500 stands for zero in the data rows.
Here are some points:
464 & 474 & 586 & 505 & 308 & 805 & 672 & 286 & 596 & 686 & 725 & 752 & 662 & 475 & 511 & 547 \\
555 & 501 & 658 & 391 & 345 & 745 & 566 & 269 & 675 & 632 & 655 & 650 & 582 & 581 & 608 & 609 \\
557 & 367 & 492 & 363 & 193 & 679 & 545 & 405 & 605 & 731 & 605 & 343 & 452 & 628 & 580 & 433 \\
521 & 358 & 576 & 486 & 280 & 639 & 430 & 216 & 562 & 699 & 630 & 404 & 474 & 603 & 462 & 514 \\
457 & 370 & 520 & 434 & 326 & 571 & 393 & 234 & 618 & 658 & 647 & 476 & 464 & 606 & 447 & 513 \\
616 & 404 & 667 & 417 & 314 & 657 & 435 & 118 & 561 & 592 & 682 & 624 & 610 & 540 & 445 & 613 \\
574 & 426 & 566 & 434 & 286 & 596 & 520 & 265 & 525 & 618 & 604 & 494 & 579 & 552 & 478 & 596 \\
500 & 385 & 592 & 422 & 478 & 628 & 500 & 185 & 680 & 487 & 632 & 565 & 511 & 517 & 597 & 652 \\
594 & 443 & 558 & 416 & 309 & 616 & 504 & 311 & 557 & 559 & 527 & 577 & 581 & 554 & 491 & 501 \\
592 & 415 & 565 & 404 & 416 & 575 & 450 & 177 & 572 & 536 & 633 & 556 & 523 & 571 & 439 & 613 \\
446 & 424 & 505 & 544 & 475 & 617 & 488 & 129 & 547 & 574 & 652 & 556 & 507 & 499 & 399 & 627 \\
490 & 440 & 441 & 441 & 366 & 590 & 533 & 313 & 516 & 618 & 549 & 481 & 496 & 590 & 432 & 536 \\
461 & 401 & 465 & 549 & 466 & 574 & 456 & 215 & 559 & 506 & 543 & 548 & 452 & 479 & 531 & 516 \\
473 & 454 & 668 & 418 & 341 & 631 & 449 & 451 & 593 & 604 & 513 & 448 & 458 & 576 & 519 & 349 \\
440 & 359 & 403 & 503 & 523 & 516 & 492 & 218 & 480 & 572 & 623 & 420 & 465 & 584 & 334 & 618 \\
519 & 451 & 611 & 410 & 390 & 617 & 490 & 476 & 598 & 676 & 428 & 402 & 323 & 676 & 629 & 419 \\
441 & 386 & 355 & 432 & 322 & 519 & 662 & 509 & 565 & 593 & 434 & 438 & 390 & 521 & 617 & 391 \\
502 & 332 & 505 & 521 & 488 & 431 & 423 & 380 & 501 & 504 & 378 & 453 & 436 & 652 & 531 & 512 \\
419 & 367 & 484 & 509 & 458 & 469 & 530 & 420 & 576 & 524 & 350 & 531 & 394 & 542 & 628 & 434 \\
507 & 328 & 515 & 419 & 372 & 433 & 611 & 535 & 568 & 491 & 306 & 413 & 416 & 567 & 698 & 382 \\
402 & 231 & 578 & 507 & 264 & 524 & 630 & 502 & 576 & 584 & 305 & 428 & 349 & 471 & 664 & 264 \\
463 & 313 & 496 & 386 & 500 & 476 & 579 & 499 & 645 & 534 & 243 & 493 & 338 & 614 & 711 & 434 \\
336 & 410 & 442 & 433 & 655 & 499 & 494 & 358 & 707 & 522 & 397 & 627 & 345 & 656 & 691 & 602 \\
470 & 384 & 465 & 451 & 401 & 530 & 648 & 502 & 479 & 534 & 451 & 397 & 485 & 516 & 524 & 439 \\
450 & 469 & 552 & 399 & 450 & 589 & 586 & 523 & 546 & 541 & 409 & 514 & 442 & 570 & 639 & 469 \\
486 & 489 & 453 & 560 & 586 & 420 & 383 & 356 & 535 & 397 & 405 & 516 & 393 & 565 & 559 & 533 \\
466 & 551 & 509 & 505 & 431 & 470 & 463 & 440 & 546 & 448 & 628 & 455 & 443 & 490 & 452 & 496 \\
440 & 472 & 455 & 490 & 443 & 525 & 575 & 458 & 490 & 552 & 439 & 379 & 361 & 555 & 525 & 467 \\
497 & 462 & 502 & 401 & 435 & 520 & 517 & 541 & 472 & 545 & 454 & 322 & 372 & 633 & 538 & 363 \\
489 & 529 & 420 & 413 & 362 & 508 & 568 & 675 & 510 & 567 & 375 & 336 & 331 & 622 & 651 & 311 \\
22 more points follow, each with its number after it:
454 & 477 & 563 & 468 & 431 & 541 & 545 & 467 & 471 & 476 & 590 & 388 & 482 & 481 & 440 & 404 \\ 0
473 & 614 & 483 & 506 & 416 & 524 & 589 & 469 & 454 & 524 & 501 & 504 & 459 & 522 & 538 & 457 \\ 1
365 & 508 & 362 & 518 & 497 & 532 & 568 & 412 & 523 & 506 & 543 & 441 & 379 & 546 & 487 & 449 \\ 2
396 & 352 & 310 & 684 & 480 & 564 & 606 & 491 & 515 & 543 & 609 & 562 & 635 & 335 & 468 & 552 \\ 3
311 & 305 & 241 & 716 & 582 & 504 & 524 & 448 & 595 & 470 & 502 & 596 & 519 & 323 & 551 & 613 \\ 4
443 & 395 & 285 & 615 & 395 & 554 & 552 & 510 & 416 & 633 & 607 & 560 & 576 & 328 & 414 & 506 \\ 5
392 & 388 & 158 & 628 & 429 & 440 & 540 & 585 & 463 & 594 & 348 & 548 & 510 & 434 & 528 & 547 \\ 6
385 & 417 & 471 & 589 & 508 & 532 & 368 & 520 & 557 & 555 & 536 & 545 & 563 & 489 & 401 & 526 \\ 7
440 & 443 & 280 & 622 & 726 & 498 & 504 & 389 & 598 & 407 & 361 & 696 & 494 & 449 & 689 & 657 \\ 8
411 & 488 & 380 & 491 & 373 & 670 & 673 & 738 & 547 & 644 & 508 & 397 & 494 & 508 & 667 & 366 \\ 9
487 & 509 & 413 & 564 & 554 & 530 & 543 & 408 & 522 & 436 & 520 & 609 & 540 & 456 & 550 & 569 \\ 10
483 & 528 & 328 & 539 & 436 & 547 & 605 & 496 & 524 & 472 & 532 & 537 & 523 & 464 & 565 & 436 \\ 11
449 & 563 & 290 & 554 & 558 & 618 & 797 & 412 & 508 & 433 & 649 & 601 & 632 & 355 & 533 & 672 \\ 12
450 & 534 & 329 & 481 & 583 & 519 & 644 & 496 & 538 & 447 & 510 & 501 & 490 & 504 & 559 & 556 \\ 13
446 & 535 & 477 & 538 & 532 & 562 & 545 & 479 & 563 & 441 & 580 & 517 & 524 & 444 & 529 & 488 \\ 14
567 & 584 & 552 & 498 & 505 & 549 & 548 & 376 & 471 & 361 & 666 & 534 & 656 & 476 & 406 & 531 \\ 15
489 & 583 & 549 & 449 & 365 & 564 & 614 & 641 & 539 & 419 & 571 & 417 & 593 & 443 & 480 & 370 \\ 16
469 & 618 & 383 & 598 & 598 & 482 & 513 & 266 & 566 & 268 & 577 & 615 & 553 & 440 & 437 & 606 \\ 17
478 & 564 & 475 & 485 & 567 & 579 & 517 & 455 & 597 & 425 & 411 & 450 & 350 & 610 & 650 & 488 \\ 18
514 & 565 & 463 & 471 & 631 & 561 & 545 & 310 & 577 & 348 & 426 & 612 & 416 & 514 & 616 & 557 \\ 19
598 & 597 & 506 & 472 & 459 & 552 & 465 & 458 & 467 & 414 & 512 & 466 & 518 & 573 & 454 & 455 \\ 20
570 & 544 & 486 & 436 & 513 & 537 & 550 & 380 & 504 & 327 & 515 & 500 & 551 & 522 & 446 & 521 \\ 21
Which three of these numbered points are nearest to each point below, looking only along the 3 directions in which the first points spread most? Their numbers follow each, nearest first.
493 & 454 & 486 & 666 & 657 & 535 & 502 & 553 & 503 & 439 & 503 & 402 & 532 & 459 & 438 & 526 \\ > 2 7 13
438 & 507 & 561 & 450 & 539 & 555 & 547 & 515 & 560 & 414 & 540 & 439 & 466 & 524 & 583 & 463 \\ > 11 1 13
560 & 511 & 541 & 396 & 411 & 491 & 512 & 493 & 468 & 514 & 509 & 351 & 435 & 601 & 466 & 445 \\ > 0 1 20
462 & 508 & 487 & 546 & 442 & 509 & 514 & 434 & 481 & 509 & 550 & 422 & 437 & 503 & 428 & 440 \\ > 20 0 5
624 & 453 & 894 & 264 & 649 & 483 & 514 & 938 & 411 & 543 & 700 & 590 & 320 & 595 & 699 & 156 \\ > 9 16 1
445 & 564 & 370 & 519 & 418 & 468 & 563 & 492 & 434 & 459 & 627 & 395 & 530 & 509 & 354 & 436 \\ > 0 20 5
538 & 620 & 513 & 423 & 528 & 544 & 566 & 413 & 471 & 529 & 537 & 543 & 460 & 546 & 509 & 589 \\ > 3 14 21
729 & 563 & 901 & 248 & 523 & 527 & 615 & 999 & 356 & 644 & 797 & 617 & 441 & 542 & 751 & 75 \\ > 9 16 1
487 & 527 & 498 & 533 & 536 & 503 & 465 & 416 & 422 & 455 & 560 & 463 & 564 & 598 & 375 & 541 \\ > 7 21 20
733 & 409 & 707 & 794 & 628 & 519 & 440 & 805 & 484 & 393 & 436 & 287 & 689 & 478 & 317 & 561 \\ > 2 20 0
471 & 473 & 552 & 463 & 427 & 522 & 491 & 481 & 497 & 507 & 460 & 392 & 408 & 601 & 517 & 410 \\ > 1 11 0
Here are 22 other points, each followed by its number:
511 & 586 & 428 & 517 & 540 & 484 & 469 & 390 & 581 & 381 & 464 & 441 & 353 & 580 & 571 & 528 \\ 0
429 & 581 & 255 & 580 & 833 & 423 & 399 & 110 & 608 & 195 & 620 & 688 & 469 & 532 & 444 & 745 \\ 1
529 & 537 & 509 & 459 & 337 & 574 & 590 & 479 & 420 & 467 & 626 & 315 & 534 & 518 & 341 & 407 \\ 2
520 & 509 & 487 & 432 & 254 & 619 & 597 & 644 & 513 & 473 & 473 & 268 & 450 & 580 & 522 & 258 \\ 3
525 & 566 & 311 & 512 & 511 & 515 & 516 & 390 & 508 & 419 & 479 & 432 & 375 & 539 & 453 & 455 \\ 4
513 & 514 & 488 & 491 & 234 & 688 & 683 & 572 & 415 & 506 & 592 & 264 & 541 & 510 & 415 & 343 \\ 5
473 & 614 & 398 & 500 & 733 & 577 & 461 & 281 & 576 & 316 & 592 & 540 & 477 & 604 & 439 & 622 \\ 6
512 & 508 & 486 & 461 & 407 & 641 & 614 & 443 & 496 & 396 & 508 & 397 & 510 & 516 & 421 & 418 \\ 7
476 & 575 & 334 & 597 & 646 & 508 & 402 & 200 & 582 & 308 & 532 & 585 & 387 & 532 & 508 & 557 \\ 8
493 & 571 & 355 & 528 & 421 & 578 & 509 & 504 & 552 & 378 & 486 & 386 & 461 & 559 & 444 & 395 \\ 9
442 & 571 & 261 & 510 & 501 & 583 & 534 & 410 & 591 & 396 & 570 & 410 & 400 & 564 & 432 & 478 \\ 10
520 & 570 & 420 & 548 & 573 & 568 & 464 & 276 & 545 & 303 & 599 & 549 & 525 & 511 & 418 & 580 \\ 11
534 & 645 & 407 & 585 & 578 & 621 & 542 & 253 & 505 & 300 & 643 & 571 & 578 & 437 & 405 & 586 \\ 12
559 & 592 & 349 & 502 & 375 & 599 & 552 & 477 & 533 & 463 & 556 & 364 & 391 & 506 & 502 & 425 \\ 13
884 & 0 & 384 & 867 & 999 & 118 & 0 & 999 & 355 & 836 & 310 & 999 & 999 & 0 & 455 & 999 \\ 14
830 & 105 & 469 & 868 & 999 & 14 & 0 & 999 & 377 & 782 & 212 & 999 & 999 & 0 & 465 & 999 \\ 15
695 & 273 & 515 & 758 & 914 & 137 & 0 & 999 & 300 & 946 & 200 & 796 & 999 & 0 & 269 & 999 \\ 16
722 & 395 & 475 & 814 & 999 & 49 & 0 & 855 & 317 & 743 & 306 & 999 & 999 & 0 & 222 & 999 \\ 17
662 & 435 & 420 & 767 & 862 & 71 & 78 & 785 & 332 & 710 & 231 & 901 & 999 & 0 & 362 & 999 \\ 18
673 & 543 & 506 & 707 & 766 & 82 & 215 & 629 & 252 & 660 & 291 & 952 & 979 & 129 & 301 & 977 \\ 19
731 & 703 & 584 & 628 & 452 & 107 & 239 & 688 & 312 & 735 & 243 & 910 & 622 & 407 & 449 & 685 \\ 20
658 & 627 & 650 & 512 & 486 & 203 & 351 & 610 & 404 & 591 & 322 & 713 & 510 & 469 & 390 & 628 \\ 21
The same question for these:
508 & 497 & 481 & 368 & 355 & 546 & 735 & 693 & 513 & 568 & 454 & 404 & 480 & 483 & 534 & 281 \\ > 3 5 13
589 & 460 & 807 & 366 & 360 & 509 & 635 & 999 & 325 & 635 & 709 & 508 & 371 & 432 & 620 & 8 \\ > 3 5 13
443 & 501 & 535 & 479 & 392 & 574 & 528 & 527 & 491 & 546 & 594 & 375 & 438 & 480 & 447 & 362 \\ > 13 7 2
565 & 742 & 503 & 613 & 610 & 320 & 408 & 352 & 495 & 401 & 426 & 679 & 381 & 501 & 415 & 772 \\ > 8 16 6
465 & 529 & 470 & 565 & 554 & 424 & 425 & 370 & 497 & 350 & 498 & 561 & 522 & 529 & 468 & 555 \\ > 20 21 11
499 & 503 & 798 & 340 & 643 & 476 & 488 & 971 & 483 & 572 & 647 & 593 & 303 & 538 & 748 & 147 \\ > 3 13 9
493 & 535 & 377 & 575 & 712 & 406 & 399 & 275 & 536 & 359 & 498 & 555 & 418 & 526 & 534 & 664 \\ > 16 8 6
541 & 570 & 628 & 439 & 331 & 543 & 554 & 582 & 407 & 578 & 424 & 413 & 450 & 585 & 560 & 352 \\ > 3 13 7
546 & 730 & 571 & 473 & 494 & 377 & 498 & 575 & 503 & 483 & 377 & 473 & 300 & 619 & 406 & 556 \\ > 4 9 0
506 & 447 & 641 & 389 & 145 & 659 & 739 & 798 & 401 & 599 & 484 & 295 & 584 & 460 & 471 & 194 \\ > 3 5 2
537 & 564 & 503 & 453 & 574 & 459 & 491 & 390 & 500 & 398 & 472 & 524 & 472 & 590 & 558 & 559 \\ > 20 21 0
